Where one turn sends some rows of the set: a few examples, then the rows asked
tobav: [ -1   1  21  33  26 -13   6 -31  30  -3  17  -3]
tak: [-12 -13  13  10   6 -36 -10 -34  16 -31  25  49]
nur: [  9 -13   5  25  20   1  13 -32  -2  -4  18 -10]
votuv: [  9 -12   2  20  24   1   9 -30  -3  -4  18  -7]
meliv: [  5   0  32  38  26 -14   5 -23  29 -13  16   6]
bitun: [ -3  -6  14  13  43 -12  -2  -4   4 -11   1  20]
Vavu: [ -8 -11  13  11   3 -36 -13 -35  17 -31  23  47]
Raka: [ 15 -12   5  30  29   3  36 -37  18 -24   7   6]
fepoz: [  1   4  27  17 -14   5  11 -64  20 -43   9  31]
sinuf: [ 19  12   9  18   4  -8  -8 -45  15  -1  28   4]
Tero: [ 28  -3 -11   7  12   9  23 -40  -8 -21   9  12]
kez: [-13 -29  21 -17  10   8  17 -51  20 -11   7  36]
faf: [  6  -2  15   9   5 -38  -9 -38  24 -37  16  48]
gok: [ 28   8  20  19  -2 -11 -12 -42  12  -9  28   7]
tiba: [ -4  -4  13 -13  -4  18   8 -48   2 -32 -11  43]
depas: [ 19   7   5  -3  13  -5 -15 -22 -13  -7  11  23]
Les: [-21  -8  19   1  19   9  17 -35   3 -41 -11  47]
Ponet: [ -4 -24  22  -9   2   5  17 -60  28 -12  14  30]
Nuto: [ 20  -9  -7   1  32  -9  18 -25   5 -36 -10  45]
vumap: [ -3   2  28  34  -8  -3   1 -50  14 -49  16  30]
guf: [ -4 -24  19 -19   3   8  15 -59  19 -12  11  36]
midu: [ 12   2  11  15  13  -5 -12 -48   0  -1  22  -9]
Nog: [  5  -3  10   3   6 -38 -12 -33  18 -34  14  51]
pino: [ -9 -12  12  10   4 -37 -13 -35  16 -28  23  48]
Tanu: [  9   7  -7  -4  17  -2 -12 -26  -9  -1  12  15]
posi: [  7   0  22   2 -14  14  12 -64  23 -34  -2  31]
pud: [-21  -8  28  33  13  -4   7 -32  11 -52   3  35]
lasev: [ 38   1  -8   1   7  -8  11 -49   7 -34   7  42]
Tupan: [-20 -10  36  24  13   3  21 -46  30 -44  -3  34]
mutoz: [  4  -1   3   1  24  -3 -11 -32 -13   1  13   2]
luga: [  0   0  13  -7  -8  12   4 -53  -7 -41   1  42]
tamis: [ 10  -9   2  24  18   2  10 -33  -3  -4  20 -12]
Koz: [ 32  -5   2  23   9   3  27 -52  15 -20  18   6]
Rula: [-14  -1  12  14  12   4   0 -24 -12 -49   1  45]
volut: [  0  -6  11   4  14 -39  -8 -29  21 -36   9  54]
relev: [ -1  -6  19  14  12 -39  -6 -33  29 -38  10  49]
dok: [ 15 -15  -8  15  32  10  30 -25   0 -21   0  15]
buv: [-10 -12  17  12   5 -37 -12 -35  20 -31  22  48]
Fuzi: [ -1  -3  19  28  25  -9   0 -41  19  -1  18 -11]
rinu: [ 34  -1  10  27  10 -15  19 -52  33 -37  10  27]
bop: [-18 -12  21   2  17  14  20 -37  16 -35 -17  36]
vogi: [-11 -28  25  -8  10   8  21 -55  27 -11   8  31]
devad: [-10  -4   6  14  42  -9   3 -12   7  -2   2  12]
tili: [-11  -8  10  16  37  -4   0 -26   1   0   5  -3]
Nibot: [ 14 -14  12  26  34 -14  29 -31  34 -37  -2  33]
nunu: [ 12 -11   0  20  18   4  10 -30  -5  -5  19  -8]
Nid: [-11  -9  31  16   3  11  21 -52  36 -36  -6  28]
Tum: [  2   6  15  15 -12   5  -7 -44 -10 -48  13  38]

Ponet turns into guf
faf turns into Nog
Now find these:
Nibot turns into rinu
Nid turns into posi
Tero turns into dok
Tum turns into Rula
Les turns into Tupan
Fuzi turns into midu
devad turns into tobav
meliv turns into gok

Where one turn sends some rows of the set: a few examples, then the rows asked
boli: [ 15   7  -2   5 -23 -15  37 -13 -36 -23  13  -5  -4  15  -8  35 -17 -12
 -17  13]
gupi: [  3  37 -11   0  19 -21  -7 -23 -17  18 -18  -1 -36  28 -12  35 -16   2
 -40  11]
komi: [ 35  10 -10  -1  -5 -31 -21   0 -13   0  18   5  -1  26 -34  31   5 -42
  -3   0]
Vezu: [-20  22 -29 -11   4 -36   1 -26 -12  -8 -10   4 -32  22   0  26   9   8
   2 -15]
Zol: [ 15  12   0 -13 -21 -34  41 -17 -29   6  19 -18  12  24 -22  44 -14 -17
 -16  11]
gof: [ 20  13  16 -15 -17 -24   8   0 -27   2  -9 -22 -29  41 -34  25  -9 -40
  -3  -3]
lupur: [ 10   6  11 -18  -2   2  15  -2 -18  12  21  -6 -19  28 -50  41 -12 -29
   1 -11]
pesok: [ -9  24 -33 -18   8 -26   6 -34 -20 -21   2   9 -15  21  -4  18   6   7
  -9  -3]
tuza: [  1   5   5 -24  -4 -45 -23   7  -7  11  13  -2 -11   4 -41  22  -5 -34
   7  -6]
pude: [ 18  -2  13  14  -7 -64 -14  -6 -24  13   0   1 -16  -9  -5  28 -12 -27
 -28   8]
tefe: [-19  11   6   3 -14 -52   5   1 -26  34 -12  -1 -17  23 -41  30 -15  -5
 -35   2]
bag: [ -2  -7   1  18  18 -14   2  -5  -7  14  16  15  -1 -13 -29  26  -6 -20
 -14  31]
rad: [-26  -8 -18   6  17 -18   6 -17  -7   5  33 -24 -17  15  -3  29  -2 -23
   5 -12]
Pes: [ 18  -5   8   6   5 -62   2 -18 -19  31   7   0  -9   5  -7  46   2 -43
 -19  14]
gad: [ -4  24 -33 -12  10 -45  -6 -20 -14  -9 -16   7 -18  15 -15  22  12  11
 -12 -10]
fafa: [ 14   5  12  20  -7 -56 -15  -2 -22  17  -6   6 -19  -3  -1  40 -14 -29
 -31  14]
zibem: [ 23   6   5   9 -22 -10  36 -13 -35 -19  10 -11  -3  20 -14  24 -16 -13
 -17  11]
befom: [ -7  29  -7  -8  34  -5   5 -19  -8   9 -19 -18 -42  22 -15  30 -12   2
 -24   3]
vug: [ -1   5 -14  -1   7 -42   2 -20 -32 -22  20 -26 -19  25  12  10  -8 -37
 -18  -2]
tud: [-11  31 -12  -2  26  -8  -6 -21  -2  21 -18  -4 -28  21 -26  26 -10   3
 -25  21]
kup: [  2  34  -8  -4  32  -6   4 -21 -15   5 -16 -14 -39  27 -14  30 -14   1
 -30   4]
Nimi: [-25  -3  10   7 -25 -27  34   0 -13   6  -5 -20 -23   3 -10  35 -11  -7
  16   0]
pefab: [  7 -10   4   0  23 -35  11 -19 -10  25  20   1   4  -5 -27  22   6 -39
 -12  30]
popa: [  7   6 -13  21  -5 -18  16 -10 -19  16  -1   8   0  38 -54  23   1 -10
 -35  21]
Raled: [ -8  20 -35 -12  14 -35   1 -19  -9  -9  -8  11 -14  14 -21  26  13  15
 -11 -11]
nefom: [  9 -11  -3  26  13 -16  -5  -5   0  16  20  10   1 -15 -31  26   1 -20
 -10  15]
nono: [ -7   3   3  -3 -24 -38  41  -9 -13  21   0 -32   1  20 -25  38  -1 -16
  14  10]
midap: [-19  -5  18   5 -27 -21  33   0 -18  14   1 -23 -21   1 -16  39 -15  -6
   8 -11]

Nimi turns into fafa
nono turns into Pes
zibem turns into nefom
Now find these:
gad turns into kup
tuza turns into gof
popa turns into rad
tud turns into Vezu

Where one turn sends some rows of the set: a few examples, then the rows asked
ner: [ 16   2  -9 -16  -9   4 -30 -17 -11 -12  12  -1  18]
duzi: [-13  19 -30   2  -6 -17  -8   2  -5  27 -10   4 -12]
roran: [ -8   7 -17  -7 -18 -12  13  15   1  19 -16   3 -19]
ses: [ 14 -12  16  22 -18   3   8 -11   1 -23  18   0   5]
vel: [ 16   5 -22 -10  25   9 -29  -5 -10  -4  14  12   9]
Lam: [ 12  12 -26  14 -12  -6  16   3  -2   4   1   4 -31]
Punid: [-13   8 -20  14  34  -3 -11  12  -1  20   2  23   0]
Zoz: [ 16  12 -22 -19 -12  -2 -29 -14 -12  -2   2  -2   2]
Koti: [ -6  -5  12  -6 -39  -8   9   1   5   1  -9  -9   3]
bifa: [ 12   1 -18  23  24   3  13   9  -2  -1  12  21 -20]
Soko: [-12  -9  22  11 -15  -4 -17 -14   1  -6   9  -1  32]
kato: [-12 -12  10  18  28   5 -16   1   4  -1  12  19  27]
ren: [ 16  -1  -7  -9  11  10 -30 -12  -9 -14  18   8  20]
dov: [ 13   3  -3  11 -37  -7  14  -8  -4  -8   4  -6 -17]
nivap: [ -6 -24  30   4  -8   3   4   4   9 -15   4   8  24]
gede: [  4 -13  19  19  16  -5   8  16  -6   6   5  20  36]
kon: [-12   7  -2  -3 -38 -16 -13 -12  -3  11  -6 -11   9]
Sir: [ -7   0 -18   3  23  -2  12  27   4  16  -9  21 -13]
Laz: [ -6 -19  10  11  29   7   7  20   8  -4   7  26  11]
Kova: [ 14 -12   9  28  17   8   9   1   1 -18  22  17   2]
vad: [  2  13 -17   3  -1 -20  14  22 -13  31 -16  10   3]
tuton: [  3 -10  24   8 -23 -14   9   6  -9   3  -3   0  38]
benu: [  4   0  -7  16  28 -10  12  26 -10  23  -3  24  16]
lere: [ 16  14 -32 -16  11  -1 -26  -7 -11   3   5   6  -2]
nis: [  3   7   0   1 -36 -24  14   7 -13  20 -15  -2  14]

nivap turns into Koti
Zoz turns into lere
Soko turns into kon
Now find these:
dov turns into Lam
nis turns into vad

Where one turn sends some rows of the set: a few examples, then the rows asked
Nek: [ -5  10  -1  -6   0 -25  29  10   8 -17  23  14  -7  11   8 -12  -2   3
  -6]
leko: [ 11 -28  13  24 -19  21 -26   8   4  -8  -8  -8  26 -15  -2  -2   9  -8
   3]
kemep: [ -4   9  -5  -8  -9 -29  27   3  11 -12  23  12 -14   8   2 -12  -1   6
 -11]
Ramu: [ 12  -5   2  -6  23 -14  -4   7  -4   7   3  -1  33  -4  -8 -27  10 -31
  13]
teki: [ -6   0  11   1 -11   9 -11 -23  10 -21   6  15  15 -24  17 -25 -21 -24
  28]
pepet: [ -5  -5   0   0   6  28 -20  -1  17 -11 -21  23  10  -9  -6 -16  28 -13
 -28]
goten: [ -5  -2   7   7   1  20  -2  -7  25 -12 -32  28   7 -10   2 -19   8 -16
 -30]
Tuno: [  8 -24  21  18 -21  19 -31   7   4 -13  -8  -6  28 -21   6  -3   3 -17
  -3]
buto: [ 12 -13  25  17 -20  20 -40   1   0  -3  -4 -10  21  -8 -10  -1  10  -6
  -7]
Des: [  3  -8   2   1 -27 -21 -19  28  26 -18 -18  10 -24   4  -4 -22  -9   7
  -2]
sil: [ 10   6   1   5 -35 -31 -17  16  17 -17  -8   3 -30  -3   7 -19  -2   1
 -10]
Zuto: [-12  -4   7  -6  -1  12  -5 -31   3 -23  13   4   9 -19   8 -28 -28 -23
  20]
lis: [ -4   6   0 -14  -9 -32  29   4  15  -7  22   4 -11   2  -6 -11   0   2
  -2]
gimu: [  3   3  12   8  -2   5 -19  30   6  21  -1   7 -30  -5 -24 -18   3  -2
 -25]
sikol: [ -3   2  13   5  -6  12 -26  31  -1  19  -1   6 -30   0 -15 -10   1  -2
 -27]
gasuz: [-11   3   7   3   8   4  -8 -26  13 -21  19   6   7 -22  10 -31 -27 -14
  28]
gunad: [ 19 -10   4 -11   9  -8 -19   2  -8   0  16   5  38  -8  -6 -34   0 -20
  20]
Pep: [ 13  32  11   3  -5   0 -10 -20   3 -13  40   1 -17   2  -4 -31  -1 -10
  14]
sib: [ 11 -13   9   8 -37 -11 -17  15  18 -18  -8  -5 -24   5  12 -26 -18  13
  -7]
div: [  5  31   0  -1 -14   5 -10 -13  17 -20  46  -3 -13   2  -3 -21  -8  -6
   1]
Vasus: [-14  -6   8   1   6   8  -5 -34   5 -19  14  12  12 -19   6 -30 -26 -22
  16]
doz: [ 13 -22  11  23 -14  21 -29   7  -4  -8  -7 -14  26 -18 -11  -3   7 -12
  -3]
lapi: [ -2  11  -5  -2  -6   0 -17  32 -10  26  -2  17 -23  -1 -11 -14   6   3
 -21]
feb: [ -6  11   1 -11   9 -33  21  -6  17 -19  15  11 -12  -2   0 -12   5  11
   0]
vuf: [  6 -18   8  19 -17  25 -33   5   3  -8  -7 -10  29 -12  -1   1  12 -21
   1]
Ket: [ -7  14  -1  -8   0 -28  27  15   6  -9  21   6 -13   6  -4 -10   0   8
  -5]
nisul: [ 17   1   4  -4  11   3 -12  -2 -12  -2  -3   6  42   2   3 -25  11 -16
  21]
numiz: [ -7  -8   8  -3   4   5  -5 -32  10 -19  17   5   9 -20   9 -34 -20 -14
  27]
fav: [  3   3   1   5   2   9 -20  30   5  22  -2  17 -29   0 -10  -3   0  -2
 -25]
guti: [ 12 -15  15  18 -17  20 -32   7   5  -5  -1  -5  38 -16  -1  -1  11 -18
   2]
dedi: [ -5   4   7 -17  -6 -29  30   4  18 -13  19   8 -14   4   1  -8  -1   4
  -2]
terit: [ -5   3   1   4  -3  11 -26  27   7  25  -2  13 -30   4 -10  -5  -1  -3
 -23]
masu: [  5  23  -3  -1  -7  11 -15  -6   4  -2  48 -22 -19  -1   2 -20  -1  -9
   4]
gim: [  3 -18   9  16 -21  18 -35  10   0 -12  -8 -16  27 -15   3   1   5 -22
 -11]
Sulap: [ -9  -6  17  -9   6  14  -3 -26  18 -18  11   4  13 -23  11 -33 -23 -13
  24]
Talo: [  3   2   7   5  -4   4 -24  28   9  25 -12  12 -23   2 -22 -11   0  -1
 -25]
Gekuz: [-10   3  11  -5  12   6   1 -26  13 -22  14  12  13 -26  12 -28 -26 -17
  18]
geno: [-12   8  -4  -8 -11 -30  25   9  11 -18  17   9 -15   4  -1 -13   4  13
  -6]
zisi: [  0   2   3  -4   1  19 -27  -2  21  -2 -36  16   3 -16   2 -17  16  -3
 -25]
gil: [ -5   0  12   0  -4   9 -28  27   4  26  -8  18 -21   2 -16 -15   4  -3
 -29]

geno turns into gil
Nek turns into gimu
Now find these:
sil turns into zisi
gunad turns into div
lapi turns into buto
dedi turns into fav
sib turns into goten
Ket turns into sikol
lis turns into terit
Talo turns into vuf

Where one turn sends some rows of the set: a few examples, then the rows asked
Kava: [ 45 -26 -14  -1   0 -17  17   1  -8  30   3  -5   5  -2  27   4 -16  -8
   8  -3   7 -19 -11 -11  -3]
pori: [ -8  27 -13  12  17   6 -24 -24  -2   1  -8  21  -1  -7 -13   8  -6   3
 -20  -3   6  20   2  22  -3]
Letol: [ -4  23  25   7  23  12 -14  -9  -4 -15  14  -1   5   3   5 -30  -7  18
  -6 -17  -5  31   0   9  -7]
sevik: [-13   8  17  -9  16  12  -6  12   3  -7   9 -16  21   6  -2  -4   3  17
 -12   0   2  44  -4  19   5]
lol: [ -9  27 -15   8  28  14 -17  -3   2   2  -9   8  15   8  -2  13   7  11
 -19  -7   2  33  -6  24   6]
moned: [-28   0  10  -8  -2   6  13  11   8  -3  -2   0   5 -14  -6 -11  11  14
   7   2  10  -4  32  -8  -2]
zikop: [ 11  26 -16   5  26  21 -20  26  10 -11  -7  10  25  23   0   6  12  13
  -1  -3  -6  -6  -3  25   0]
Zubuf: [ 16  14  -2  16  26   7 -25  14   6 -19   3  19  20  13   0 -22  -2  28
   7  -2 -15  -6  19   8  -9]
Famin: [-25  -4  -1  -3   7  -8 -13  16   4  -4   5   3  27 -12 -13 -20   1  21
   3   3   2   8  29  -4   0]
Pivog: [ 31  -9   8   4   4 -18  24  -5 -13  37  28  -8  -5   2  11   3 -15 -15
   8  -5   3 -16 -26  -9   8]
Lireg: [ 43  -2  -9  -9   5  -9  22 -16 -19  36  13 -13   2   2  19   3 -23  -6
 -16  -2  -2 -16 -15 -16  -9]
Nove: [ 49  -4  -8   1  16 -20  12 -13 -16  37  17  -6   3   7  21   9 -23  -5
  -1  -6   5  -8 -20  -9   4]
kulu: [ 38  -8 -10   9  -7 -14   7  -3  -8  31  21   1  -8   0  10  12 -12 -23
   4  -6   7 -26 -32   8  -5]
Bog: [-20  24 -27   0  15   5 -34  -5  -3  -3  -8  18  21  -9 -13  -9  -3  -3
 -13 -12   5   6  -1  15  -2]
suse: [ 37  -8  -9   5  -9 -13  12 -10 -14  32  24  -2  -3   2   1   9 -19 -18
 -14   8  -9 -24 -25   2 -12]
voga: [ 33 -23 -12  -3 -13 -18   9  -6  -7  32  17 -12  -3 -11  18  12 -17 -14
  -2  -4  18  -5 -21   3  -8]
kagi: [ 27  29 -14  -7  23  17 -26  14   5 -17  -9  13  21  15   0  -7  -6  16
   1  -5  -1 -22  12  11 -12]
tuput: [ -2  12  31 -18  17   7 -10  -4  -9 -11  13 -14  17   3  -7 -22 -19  12
 -10   0   0  35   2   6   2]
niva: [ -4   0  13  15  15  15   6   8  -1 -19 -18  26  12   9  -7 -25   1 -17
  15   6 -27 -14  -3   9   8]
Buge: [ 34 -22  -8   4 -19 -12  17 -10  -9  30  19  -8  -8  -9  13   8 -16 -10
 -15   7  -1 -14 -16  -2 -17]
Talim: [ 46 -17 -16   0  -7  -8  22 -10 -10  29   6  -6  -3  -4  24   4 -16  -6
 -12   1  -4 -23  -9 -10 -18]
dula: [-31   4   9  -2  11  12  17  25   9  -1  -2  -5  17   2  -2  -4  22  13
   6   1   0  11  12   2  13]
beti: [ -6  -1   2  13  20  20   7  27   9 -16 -21  14  21  15   5 -11  18  -4
  13   2 -21   2  -4  16  10]
panuz: [-25  14   7   8  12  21   0   6  -3 -17 -11  17   9  -3   2 -35   9 -16
  10 -17 -14  -7  -6   6   1]
pokod: [ 34  -4   0  -5   0 -12  26  -8 -19  35  22  -9   2   5   6   0 -20 -16
  -8   4 -10 -26 -23 -14  -4]

Kava turns into kulu
Letol turns into Famin
Now find these:
pori turns into tuput
beti turns into zikop
Lireg turns into Buge

